128 stands for zero in the data rows.
Here are some rows, each followed by its group. Groups can overlap.
[ 96 134 109 127 180 189 148 157 195 128  94 120 106 130  82 126 160  93
 114 154 108 169 102  93 146  85  96 113 128 112 168] 0
[ 99 193 109 128 151 155  92 178 151 127 174 154 162 152 132  83 167 142
 173  96 154 104 120  94 189  86  96 176 129 141  94] 1
[145 136 109 126 174 151 142 166 134 127 130 120 104 116 139 138 181  99
 155 125 165 144 151 105 143 129  94 165 128 169 132] 0
[158  89 194 131 115  95 183  84  93 128  75 120 105 114 107 194  95  93
  74 178  90 164 132 126  88 169 213  71 128 112 169] 2
[153  89 199 131 119 102 191  84  93 127  75 119 106 116 100 194  99  94
  68 188  86 173 126 117  88 162 208  63 127 105 178] 3
[137  90 181 127 141 127 195 104 119 128  78 120 105 114  88 185 115  94
  72 206  86 192 119  93  87 142 177  71 128 105 200] 4
[125 171 110 127 142 135 101 168 121 128 182 128 158 116 155 102 163 154
 191  96 178 102 141 119 167 116  96 193 128 161  90] 0
[126 133 110 127  79  83  76 115  92 129 184 125 172 113 169  84 103 216
 160  94 152  81 136 172 122 134  96 158 127 136  91] 5
[132 119 109 127  71  83  75 104  92 127 172 119 158 115 171  92  95 205
 151  95 148  81 139 182 110 144  96 149 127 133  90] 5
[135  90 169 128 147 136 193 109 127 127  76 119 104 115  87 181 121  94
  76 205  88 197 117  94  88 137 167  73 128 105 203] 4
[180  88 110 127  99  82 130 103  93 128 124 120 105 113 169 153 106 132
 128 107 145 106 166 178  89 188 143 132 127 152 102] 4
[145 115 110 128  81  83  89 105  93 128 163 120 145 115 177 108 102 189
 151  94 153  81 148 184 108 153  96 151 130 143  91] 5
[ 98 182 108 126 165 172 108 182 170 128 154 137 143 153 121  94 174 118
 159 100 147 122 117  93 186  85  97 165 129 138 112] 1
[116 115 119 128 179 174 166 146 169 128  79 119 106 115  89 146 154  95
 107 172 107 187 114  93 130 106 114 108 128 119 184] 0
[ 93 157 110 125 180 191 129 171 197 127 120 119 113 146  96 111 170  92
 134 128 125 148 107  93 165  79  97 137 126 123 144] 1
[135  89 157 128 156 142 190 119 132 128  77 117 106 113  90 177 130  95
  85 202  97 199 120  93  97 133 156  84 127 114 202] 5
[136  88 182 128 139 127 193 101 119 127  77 121 104 115  83 184 111  94
  69 207  79 193 115  94  86 141 180  64 129 101 200] 4
[176  89 108 128  94  82 122 101  92 129 130 120 105 115 173 142 102 140
 134  98 148  99 163 183  91 183 133 136 127 152  91] 4
[143  89 196 128 129 115 192  93 103 127  77 120 106 115  91 189 105  94
  66 200  81 182 121 103  86 152 194  63 128 103 191] 3
[153  88 196 129 121 101 187  86  94 128  77 121 107 115 104 193  98  93
  72 185  91 171 127 119  87 163 207  69 129 110 175] 3
[ 99 153 107 127 183 192 133 171 193 126 116 118 107 139  98 115 172  92
 134 134 124 152 110  93 159  83  96 135 128 124 148] 1
[146  87 209 141 114  96 188  76  93 128  78 121 105 114  92 190  89  94
  57 189  73 170 118 116  87 160 215  50 130  94 179] 2
[162  88 193 136 100  83 176  74  93 127  76 118 106 114 110 187  82  95
  70 168  87 154 132 137  86 175 220  65 128 106 159] 2
[134 132 110 127  89  82  80 119  93 127 183 119 162 114 176  95 113 205
 165  94 158  81 146 170 121 141  97 163 128 146  90] 5
[ 78 167 108 127 173 190 118 173 204 128 126 135 124 168  90  94 167  94
 135 120 117 141  97  93 172  63  96 133 129 113 136] 6
[107 121 114 128 178 179 160 151 178 128  83 118 105 114  85 140 156  95
 107 166 106 183 108  94 133  98 104 109 127 114 179] 0
[149  88 203 133 115  97 186  80  92 127  78 118 105 113  99 192  93  94
  63 189  81 168 124 118  87 164 212  59 126 103 176] 2
[123 171 110 127 156 149 108 178 138 127 168 123 145 120 143 105 177 135
 180  94 171 114 138 107 172 110  96 188 129 157 103] 0
[ 94 197 109 126 147 152  86 175 149 130 177 164 171 158 130  76 162 148
 173  95 152  98 114  93 191  83  96 174 128 137  91] 1
[166  88 178 133 100  82 170  77  92 127  77 118 103 114 122 187  87  95
  79 156  99 145 137 147  87 183 212  77 129 117 147] 2
[142  89 184 128 139 124 194  99 113 128  77 118 106 115  91 187 112  94
  71 204  85 189 120  96  87 145 182  68 127 107 197] 4
[102 190 109 128 154 156  97 179 149 130 172 146 158 143 133  89 169 138
 173  95 157 106 123  95 188  90  98 177 127 143  95] 1
[140 142 109 127 114 104  95 139  93 128 186 121 157 115 181 105 134 182
 181  95 179  86 152 150 136 135  96 187 126 163  90] 0
[142  88 204 131 123 108 191  85  96 128  78 119 106 114  87 188  95  92
  58 197  73 180 115 106  86 153 201  54 128  95 188] 3
[103 186 109 128 160 163 104 182 158 129 161 140 148 144 128  93 173 127
 168  95 154 115 123  94 187  92  98 173 127 143 104] 1
[140  92 144 127 163 147 186 129 137 130  77 119 106 114  99 172 138  94
  97 191 108 196 126  93 106 131 143 100 129 124 196] 5
[140  92 109 128  53  83  84  78  92 129 147 119 137 114 164 108  72 182
 130  95 129  82 137 200  88 159 116 122 130 121  90] 4
[173 110 109 125 113  92 121 122  93 128 145 119 117 115 185 136 124 144
 152  97 170 104 174 165 109 170 115 160 128 169  93] 5
[155  97 131 127 161 139 182 131 124 128  85 120 106 115 119 178 145  95
 112 172 128 183 143 103 109 147 142 119 126 142 174] 5
[141  87 213 140 117 103 190  77  92 128  77 119 107 113  84 188  88  94
  51 196  68 177 113 107  88 152 209  45 128  90 186] 2
[149 118 109 129  87  84  91 110  93 129 166 121 144 117 181 110 105 186
 154  94 157  81 152 182 109 154  95 155 127 147  90] 5
[139 108 111 127  64  83  77  94  91 129 164 120 150 115 169  98  86 197
 142  95 142  82 138 191  99 150  97 140 128 129  90] 5
[ 83 198 110 128 150 160  85 176 161 129 169 169 167 171 122  74 162 140
 165  93 145 103 107  92 193  74  97 165 127 129  92] 6
[173 102 111 128 102  83 119 112  93 127 139 118 115 116 181 137 114 147
 145  95 161  97 167 177 102 176 120 150 129 161  90] 4
[136  89 157 128 155 143 190 119 136 129  77 119 106 116  93 175 132  93
  87 200  96 199 121  93  97 133 156  85 128 113 201] 5
[ 86 185 109 126 164 174 101 179 177 128 152 152 147 172 111  84 170 117
 154  97 136 119 106  93 189  72  96 156 129 128 109] 6
[ 83 175 110 128 169 184 109 178 192 129 139 140 135 171 100  89 169 101
 146 109 127 130 101  94 180  70  95 146 128 120 124] 6
[142  88 110 127  54  84  90  64  93 128 130 119 117 114 155 116  59 167
 112  94 115  80 133 201  87 167 136 106 129 109  91] 3
[ 79 169 108 128 171 189 115 173 202 128 130 138 128 169  91  92 168  93
 138 117 119 137  98  93 174  66  96 137 128 114 131] 6
[113 173 109 128 118 119  76 153 106 128 205 153 190 118 156  78 142 189
 184  95 167  81 131 130 161 107  95 184 127 148  89] 0
[ 88 198 110 128 148 157  85 175 156 130 174 169 171 166 124  73 162 144
 170  94 148  99 113  93 192  77  97 170 127 133  91] 6
[173  92 108 127  97  83 122 102  94 128 131 118 105 114 175 142 106 143
 136  98 153  98 165 183  93 181 132 140 127 152  91] 4
[ 87 152 110 129 178 193 132 168 203 127 112 118 105 149  86 109 167  94
 126 136 114 154  99  93 161  74  95 126 129 115 150] 1
[137  89 205 128 127 112 192  87 103 127  76 120 105 115  84 188  98  95
  57 202  71 183 114  99  88 146 197  52 128  93 194] 3
[ 82 179 108 126 166 181 108 179 187 128 144 144 139 171 104  89 169 106
 151 106 133 127 104  93 182  70  97 151 127 123 119] 6
[ 87 147 108 128 180 193 138 162 204 127 102 119 107 143  81 113 161  93
 118 143 106 163  96  92 155  74  96 118 127 107 159] 1
[ 81 151 112 128 177 194 129 165 208 128 107 119 106 153  81 109 163  93
 121 138 107 155  93  93 159  68  97 120 126 107 154] 1
[ 82 174 111 129 169 185 111 176 192 128 139 139 135 168 100  91 169  99
 144 111 128 133 103  94 181  69  96 145 128 119 124] 6
[ 89 176 109 129 169 181 110 180 184 128 145 138 137 163 109  91 174 105
 150 107 136 128 110  94 182  76  97 153 130 128 120] 1
[124  93 144 128 166 155 181 130 148 129  78 120 106 115  88 165 140  94
  90 193  97 200 116  93 109 121 139  91 128 114 201] 5
[125 139 110 128  89  82  76 122  92 127 191 128 176 115 170  85 112 218
 166  96 157  83 139 165 130 130  95 165 129 142  90] 0
[106 189 109 128 138 139  83 168 130 128 193 159 180 136 147  80 156 163
 184  94 163  90 125 110 179  95  96 185 128 145  91] 1
[118 132 109 128 186 180 152 160 173 126 102 118 106 114 104 138 171  93
 124 152 127 170 121  93 142 107  97 130 128 133 164] 0
[100 187 108 127 160 165 102 181 161 128 161 143 150 152 126  89 172 128
 167  93 150 114 118  93 187  87  95 169 128 139 105] 1
[121 126 109 126 184 177 157 154 170 128  97 118 105 114 103 142 165  93
 120 155 123 177 122  92 135 110 101 125 128 132 170] 0
[157  90 110 128  77  83 104  92  94 128 141 119 121 115 172 126  90 162
 133  94 143  81 152 196  88 171 125 133 128 138  91] 4
[117 175 108 126 131 127  89 161 114 127 195 141 174 116 157  90 155 170
 188  96 172  88 136 123 166 110  97 191 128 154  91] 0
[131 121 110 128  75  83  75 107  93 128 175 120 159 112 172  93  99 207
 154  95 150  81 139 180 112 143  98 152 128 134  91] 5
[100 136 108 129 182 188 148 159 194 128  95 117 107 126  86 125 163  94
 115 151 111 170 106  93 146  88  97 118 129 117 166] 0
[137  87 199 128 129 117 191  88 107 127  77 120 106 114  82 185 102  96
  59 204  72 186 113  97  87 145 193  54 128  93 196] 3
[119 169 109 128 170 161 117 184 152 127 152 119 133 123 135 110 183 116
 167 105 160 126 133  94 173 105  97 175 128 155 116] 0
[174 109 107 129 153 127 161 138 107 128 111 119 106 114 145 170 153  93
 134 140 155 155 167 122 117 157 127 143 129 170 143] 5
[ 85 174 108 128 171 184 112 177 189 129 139 138 133 165 104  92 171  99
 146 109 132 131 106  92 180  74  97 149 128 124 124] 6
[107 153 110 128 185 185 133 174 184 128 122 119 108 129 108 117 177  93
 140 130 135 150 118  94 162  95  96 144 128 135 144] 1
[189  96 111 128 117  95 140 116  93 128 123 120 107 115 170 158 124 119
 137 117 159 120 177 158 100 184 135 145 128 166 112] 4
[168  89 150 129  81  83 147  70  93 127  81 119 107 113 137 169  77  95
  91 133 109 117 142 169  87 189 191  87 129 119 118] 2
[185  88 132 127 129 105 168 112  93 128  93 121 106 113 142 186 125  93
 115 148 137 147 164 137  91 182 162 122 127 152 142] 4
[126  93 146 126 165 155 182 129 148 128  76 120 105 116  87 164 137  95
  90 193  97 201 117  93 108 122 139  92 128 114 201] 5
[110 179 110 127 164 166 111 183 159 127 155 130 140 138 129 101 180 121
 166 102 156 121 127  93 181  94  95 171 128 146 111] 1
[124 140 109 127  88  82  76 122  92 127 190 130 176 116 170  84 111 217
 167  94 158  80 136 164 129 130  95 164 128 140  89] 0
[ 94 175 109 126 170 179 111 180 179 129 144 134 133 157 113  96 174 104
 152 107 140 129 113  93 183  81  96 155 128 132 121] 1
[ 84 190 107 129 160 170  97 179 174 129 157 157 154 174 113  81 167 123
 158  95 138 114 106  92 190  72  99 161 128 127 106] 6
[ 84 181 108 127 166 180 105 179 184 127 146 146 143 171 107  87 169 108
 150 102 134 124 106  94 185  70  95 151 128 124 117] 6
[157  89 179 129 128 110 191  98  94 127  77 120 106 114 110 197 110  95
  83 186  99 175 135 117  87 163 193  83 129 120 176] 3
[151  89 178 128 138 119 196 104 105 128  77 120 106 114 103 193 116  94
  83 194  98 183 130 108  86 154 181  82 129 118 185] 4
[164  88 185 132 111  90 180  83  93 127  77 119 106 114 115 194  94  94
  80 168  99 156 138 135  88 175 210  77 128 116 160] 2
[155  89 197 132 113  96 186  81  93 127  75 119 104 114 105 193  94  94
  68 182  87 165 129 123  87 167 212  66 128 106 172] 2
[166  87 127 128  73  83 128  74  92 128 106 119 106 115 153 153  77 126
 105 108 119  97 147 189  87 187 164 102 129 125  94] 2
[152 136 110 128 126 110 109 143  92 129 171 119 140 114 184 117 146 157
 181  95 187 101 164 144 136 143  96 187 129 174  90] 0
[160 111 109 128  97  83 106 114  93 129 155 120 128 113 185 124 112 165
 154  95 164  87 161 178 108 163 106 157 128 157  90] 5
Which 2 groups are nearest to each row below, nearest first, going by the distance to the centre of the group?
[ 94 197 108 126 148 153  89 177 150 129 175 162 166 157 129  78 164 144
 173  95 151 101 117  93 190  83  96 174 128 139  91] -> 6 1
Which 2 groups are nearest to each row below, nearest first, going by the average distance to the group's rows?
[ 88 151 108 127 180 192 133 166 202 128 110 120 106 149  85 110 164  93
 125 139 114 156  98  93 160  74  96 124 127 111 153] -> 1 6
[146  88 107 129  59  83  91  80  91 127 140 120 128 112 165 115  74 173
 128  94 129  81 140 200  87 165 124 122 129 124  91] -> 4 5
[163  88 116 128  69  82 119  76  92 128 116 119 106 116 156 142  78 140
 113  98 124  89 149 195  87 183 153 110 128 127  90] -> 4 2
[104 186 110 126 158 160 102 181 154 127 164 142 151 143 131  92 172 130
 171  95 156 115 124  92 186  93  96 175 127 143 102] -> 1 6
[120 143 109 128  87  82  76 122  92 128 195 139 184 115 168  78 112 221
 167  96 156  81 134 162 133 125  96 167 128 136  89] -> 5 0
Which 3 groups are nearest to each row below, nearest first, going by the average distance to the group's rows?
[155  87 114 128  58  84 110  68  92 126 119 121 107 113 156 136  69 148
 109  95 119  81 140 199  87 176 150 104 128 118  90] -> 4 2 5
[ 82 153 110 126 176 193 130 167 206 128 108 119 105 155  84 104 162  94
 123 138 109 154  92  93 161  69  97 123 129 106 151] -> 6 1 0
[163  89 134 128  70  82 129  69  93 129 100 120 105 113 148 152  71 123
 100 109 115  99 144 186  87 186 168  98 128 120  97] -> 2 4 3
Which 3 other groups have their centres nearest to the centre of group 3, nearest first?
2 4 5
Group 2 spreads out most along one direction. Which 3 other groups' directions of most spread are closest to that one, closest first?
4 3 5
Which 3 groups are nearest to each row below, nearest first, going by the distance to the centre of the group?
[165  88 173 129 125 104 188  97  93 128  77 121 107 115 116 197 108  93
  87 177 105 166 139 126  87 168 195  86 127 124 167] -> 3 2 4
[136 134 108 127 185 166 150 164 152 126 117 120 106 115 124 140 177  93
 139 139 147 158 140  93 141 122  97 148 128 152 149] -> 0 1 5
[154  87 110 128  63  83 101  80  93 127 135 119 117 114 165 125  77 163
 125  95 131  81 142 200  88 170 131 121 129 126  91] -> 5 4 0
[150  89 110 126  56  81  99  73  93 127 130 118 115 115 162 123  70 163
 118  96 123  80 140 201  87 169 137 113 128 121  91] -> 5 4 2
[164  89 137 128 152 128 187 126 112 129  83 119 105 116 123 187 137  94
 110 172 127 177 147 110 101 155 149 114 128 144 171] -> 4 3 2
[121 105 131 128 173 163 174 137 160 127  77 118 106 114  87 153 149  95
  98 181 101 193 113  93 120 111 126  99 128 115 194] -> 3 4 5
[102 132 108 127 182 187 151 158 189 129  94 119 105 122  88 130 161  93
 115 156 110 171 108  94 144  93  98 117 128 117 170] -> 1 0 6
[131 101 136 127 169 157 181 136 147 126  76 119 106 114  95 165 146  93
  99 184 108 197 121  93 114 124 134 105 126 124 193] -> 3 4 5
[154 134 109 128 122 106 109 139  93 128 170 119 137 114 185 121 141 160
 179  94 185  98 166 150 129 148  97 183 128 175  90] -> 0 5 4
[129  90 150 128 162 152 184 126 145 128  77 119 106 114  88 169 136  93
  89 196  96 200 117  93 106 125 144  88 129 112 203] -> 3 2 4
[107 189 110 126 146 145  93 174 136 129 182 151 165 137 143  88 163 150
 182  93 165  99 131 105 184  96  96 184 128 146  91] -> 1 0 6
Which 3 other groups have their centres nearest to the centre of group 4, nearest first?
5 2 3
Which 3 groups are nearest to each row below, nearest first, going by the distance to the group's nearest row?
[141  87 109 126  54  83  89  66  91 127 134 118 121 114 157 115  61 167
 115  95 118  80 133 201  88 166 132 108 127 113  90] -> 3 4 5
[139 144 108 128 110 100  90 137  94 126 189 119 162 115 179 100 131 189
 179  95 176  82 151 153 137 135  96 181 129 160  90] -> 0 5 1
Which 3 other groups have their centres nearest to the centre of group 6, nearest first?
1 0 5
Group 6 spreads out most along one direction. Which 3 other groups' directions of most spread are closest to that one, closest first?
1 0 5
Group 1 spreads out most along one direction. Which 3 other groups' directions of most spread are closest to that one, closest first?
6 0 5
Which 2 groups are nearest to each row below, nearest first, going by the distance to the group's nearest row?
[138 101 108 128  58  83  81  87  93 127 155 119 143 116 167 102  80 189
 134  95 135  82 136 195  93 156 107 131 129 127  90] -> 4 5
Which 3 other groups have their centres nearest to the centre of group 0, nearest first?
1 5 6
Which 3 other groups have their centres nearest to the centre of group 2, nearest first?
3 4 5
